One vector is turned by the same rotation once a step. Each row is the vector after some number of steps, and that number follows the row.
The counts run from 0 to 488.
-35 -33 -22 36 -9 -14 20 -11 70 17 -20 -7 -31 -43 -15 16 -25 13 -7 -58 5
 31 8 30 1 25 17 20 33 -31 -7 -48 -4 -25 53 -26 5 15 -30 -11 8 7 -1 -1
 -8 4 -5 -25 38 2 0 -21 42 20 30 -> 242
17 16 7 -35 9 20 25 -18 7 2 31 28 6 -1 -38 -5 19 17 63 47 -23 34 52 -72
 20 -16 13 9 -37 16 3 22 -29 11 -13 -27 -20 16 -34 5 -19 -35 -38 -23 5 7
 6 -10 0 -14 31 -29 0 19 -12 -> 426
-2 -36 -6 -45 -27 -1 -12 41 -19 40 37 -67 8 12 -47 -40 5 16 40 -13 18
 -26 14 11 -48 8 11 -20 31 13 -24 -7 -35 8 35 11 20 9 26 -16 26 39 10 13
 9 45 9 -43 -12 -28 -32 -3 6 -16 -1 -> 350
-9 -11 0 -39 11 -15 8 -6 -37 -30 27 -46 -3 -2 -16 6 18 -6 44 30 33 -1
 -10 -30 -25 -39 2 13 -5 11 -15 10 -18 6 -17 57 37 -3 21 -48 -8 -7 30 44
 -19 14 -2 -11 24 -32 -16 15 -30 -4 -63 -> 272
8 -3 9 43 29 -8 9 -50 34 -64 -7 47 -2 -24 9 48 -20 11 22 21 -1 13 15 43
 -13 24 10 -7 17 -39 -2 -30 -29 -13 -28 -59 -1 -15 2 -14 -72 14 -8 17
 -20 -3 -23 8 4 19 17 32 12 -30 -8 -> 249
-13 6 -3 -4 17 0 -13 -29 45 -1 -21 37 -7 -6 -30 -10 16 33 32 32 -16 60
 17 -31 -19 -29 -4 5 8 -3 6 -12 -38 23 23 -17 38 -9 -42 -20 -28 -13 8 39
 -18 24 -8 -8 13 -54 63 9 -30 51 0 -> 158
20 37 25 27 -11 -10 -54 26 -18 -4 -43 39 2 24 20 -12 8 28 -10 -21 -4 -21
 -30 23 -10 2 -8 -26 -8 -19 7 5 -4 33 -5 -41 -26 -14 28 33 34 21 11 58 6
 28 10 26 -51 -8 -9 63 13 10 43 -> 61
-41 2 -13 35 -5 -23 44 -11 -4 -47 -5 42 -34 -55 11 28 11 -55 6 11 23 -8
 31 19 -19 28 2 28 -4 33 -21 -16 -19 46 19 3 -2 -12 -13 -50 -4 29 2 -17
 2 -5 24 -10 -27 -32 -11 50 45 -37 -22 -> 27
-28 10 5 24 -17 15 29 -5 -5 -7 3 9 3 -5 48 -10 65 -35 -19 -3 -30 -23 13
 -1 51 -13 -18 19 -40 65 8 -6 -12 6 -6 28 18 -7 -27 -34 15 -32 25 0 -7
 -32 9 21 -5 4 46 30 -44 4 8 -> 25
-21 -14 -23 35 13 -8 23 -13 30 -16 -22 35 -8 -24 29 31 18 -4 -22 -31 -21
 6 -9 20 38 20 3 44 -18 -27 24 -26 -28 -53 8 -36 11 -3 -48 8 -13 -13 -12
 -30 -24 -67 -28 -22 17 46 21 -6 -8 -4 5 -> 289
37 41 5 6 -14 14 -31 -48 9 -10 -33 51 30 36 33 -2 6 12 -48 31 -22 -10 24
 0 5 8 -31 -21 -21 -13 29 29 36 15 -36 -21 -56 -4 13 22 -26 -24 -19 -7 9
 13 -1 43 -20 4 22 25 -8 -7 17 -> 255
-5 9 -17 -27 -2 29 23 -51 58 8 28 10 2 9 -36 -10 8 21 34 35 -29 62 79
 -22 -4 -6 11 -10 -7 23 -9 15 7 1 7 11 -10 10 -30 -34 -45 -45 -22 -4 -11
 37 7 -7 15 -35 34 -35 10 28 -16 -> 469
5 -17 23 17 -11 -6 37 -38 -13 -24 28 -12 -4 -6 8 27 -36 -36 -11 45 10
 -55 -1 52 4 40 0 -27 22 -18 -20 -6 24 -15 -32 -6 -25 -16 42 -25 -66 47
 -32 -31 11 -8 0 -1 -10 14 -31 27 2 -52 -7 -> 253
8 59 32 -7 -4 11 -20 34 -39 22 -20 33 -16 20 -10 -14 3 10 -9 22 -6 -4
 -10 -45 18 2 6 -19 -43 16 -16 43 14 51 -6 -43 -38 9 10 28 53 -4 -30 5
 18 33 40 11 -50 -32 -21 23 14 31 26 -> 146
-7 40 -30 14 -10 39 -16 -36 -6 -47 -49 45 10 21 37 17 26 5 -30 -7 -22 -2
 16 26 26 -13 -24 14 -57 29 6 36 23 -18 -18 19 -11 -6 -19 -7 -16 -43 5
 -4 -29 -32 12 23 -41 10 38 30 7 5 -39 -> 138
-34 -19 -41 15 10 -12 33 -33 57 -21 -16 4 -10 -44 -3 46 -16 -11 3 -18 9
 45 6 12 -6 10 7 34 0 -32 -6 -25 3 -33 13 4 18 2 -38 -32 -41 -5 -3 -14
 -27 -33 -19 -18 55 -8 18 -3 13 14 -20 -> 203
-18 0 23 13 11 37 23 18 -12 -14 -21 24 -36 6 17 9 -19 21 2 11 -31 -7 -31
 32 63 -4 12 -4 -54 24 -33 -1 -16 -49 3 -19 25 -21 -29 -9 4 -6 -34 2 -28
 -48 25 10 -43 5 28 29 -15 30 -8 -> 446
-27 -60 0 46 -13 2 28 12 44 46 18 -44 -22 -30 18 16 -14 7 -18 -41 -15
 -17 0 44 38 24 15 -14 26 0 -15 -59 4 -56 41 -16 -1 15 -4 -7 13 6 -15
 -11 6 -17 0 -2 35 24 -4 -19 4 16 39 -> 285
9 -11 10 41 0 -19 -5 -25 62 30 -12 -10 -20 -22 -18 38 -29 32 -9 -40 16
 24 10 9 1 11 27 -18 28 -47 0 -32 26 -18 20 -36 -37 24 22 8 10 -29 -1 29
 16 40 -10 4 62 -11 -22 -20 32 27 32 -> 281
-12 9 -13 -16 -9 30 11 -19 38 0 -5 13 -24 -3 -39 -6 16 31 46 -11 -19 55
 69 -6 0 -18 17 3 -21 35 -30 17 -1 -11 19 14 3 5 -16 -32 -2 -57 -1 19
 -11 36 17 -1 5 -38 26 -24 43 35 -26 -> 313
10 11 19 -15 35 -29 7 -22 11 -12 13 13 -16 -11 -48 19 -16 30 54 75 21 30
 -22 -45 -28 -19 17 -13 21 -59 1 -8 -15 27 -14 -36 24 12 4 6 -54 24 -32
 18 -10 30 -13 -25 31 -32 -14 12 -14 13 -18 -> 120
-1 45 -22 -24 -2 -23 -14 -12 -36 -42 -25 21 10 -12 -20 21 18 -11 21 29
 29 13 -10 -45 -41 -41 -9 29 -20 -2 -4 32 4 42 -16 36 1 -2 11 -40 2 -4
 19 25 -19 29 8 -2 -1 -48 -8 32 18 -6 -66 -> 229
-49 15 -19 8 -23 7 -10 11 14 12 -17 5 9 -15 8 -29 70 -23 -22 -15 -18 12
 26 -35 -3 -29 -27 26 -18 45 17 5 -16 50 40 47 12 -2 -26 -39 33 -31 43
 22 -3 7 10 -6 8 -43 50 24 -23 20 8 -> 111
3 16 4 8 5 -2 30 6 -61 -43 -5 18 -30 -14 0 36 -18 -9 31 15 21 -30 -8 28
 1 24 19 16 -29 -6 -39 12 -20 -10 -41 -28 -4 -18 14 -15 -8 25 -31 -17
 -13 -33 18 -15 -60 15 -34 33 39 -40 -32 -> 140
-4 28 -15 12 -8 26 15 -49 13 -28 -49 61 13 6 35 22 10 -21 -51 36 -25 -9
 11 -2 22 5 -35 15 -34 4 29 18 34 4 -11 13 -20 -18 -27 -3 -53 -14 -16
 -33 -18 -36 4 29 -17 6 44 34 -14 -9 -12 -> 294
11 13 -4 26 8 -5 -40 -5 61 44 -38 14 1 13 -1 4 4 56 -14 -27 -22 32 -21
 -21 8 -19 9 3 -11 -39 32 -16 21 -28 22 -38 -13 22 -5 33 22 -44 -3 46 -6
 18 -9 25 50 -1 21 -12 -18 69 47 -> 282
-24 18 -8 -3 -21 -32 -12 25 6 15 -13 -4 -12 -22 -30 -35 0 2 -8 -15 15 9
 5 -12 -55 8 4 -11 21 -7 -5 -9 -15 64 49 -12 3 -7 1 -17 44 46 24 24 5 53
 19 -27 -28 -56 -19 30 42 13 27 -> 151
-37 -8 -1 0 -21 21 25 23 -3 17 2 4 4 9 30 -46 32 -41 -33 2 -47 -44 13 19
 35 23 -27 -5 -13 69 1 -12 -30 13 26 7 15 -23 -35 -13 2 26 -1 -29 -3 -29
 20 -8 -62 -13 35 29 -35 -6 46 -> 376
0 -3 24 28 -13 -20 -28 21 -25 14 -19 -25 13 8 27 -4 -3 0 -48 2 -12 -77
 -81 19 17 -2 -22 -13 9 -19 34 -20 -2 2 -5 8 20 -10 44 18 1 30 -1 24 16
 -12 -9 25 9 11 -6 51 -65 -5 34 -> 369
6 5 -16 2 -26 -9 -13 -18 -14 -40 12 22 15 -16 16 -10 36 2 25 -52 0 -13
 68 41 -40 30 9 14 -4 35 -6 -9 -45 8 -4 -22 -5 -2 16 -35 12 -10 35 8 3
 19 0 -19 -43 2 -2 20 66 -68 -10 -> 222
-9 8 -36 -2 -35 29 -4 0 6 0 -45 38 13 15 24 -19 7 13 -43 -44 -34 -2 24
 47 10 29 -25 9 -24 33 10 8 14 -20 39 2 -11 -24 -31 4 7 1 -10 -31 -23
 -36 15 -1 -69 10 34 6 22 7 0 -> 177
-2 -10 16 27 3 27 -9 -21 9 -50 -29 22 -33 3 -2 31 -37 25 8 41 -2 9 -7 62
 -7 -5 5 -40 -2 -10 -45 -10 27 -17 3 -9 15 -32 23 -33 -54 6 -5 53 -26 19
 18 26 -17 -32 20 54 12 24 -27 -> 404
-8 44 -26 35 -28 -30 -6 10 -15 23 -40 18 2 -25 20 1 53 -21 -34 -61 8 -10
 -10 -21 10 3 0 43 -33 -2 24 16 0 27 7 -9 -45 29 -7 12 81 -26 8 -15 19
 -2 6 -2 -2 2 -34 2 37 -8 26 -> 106
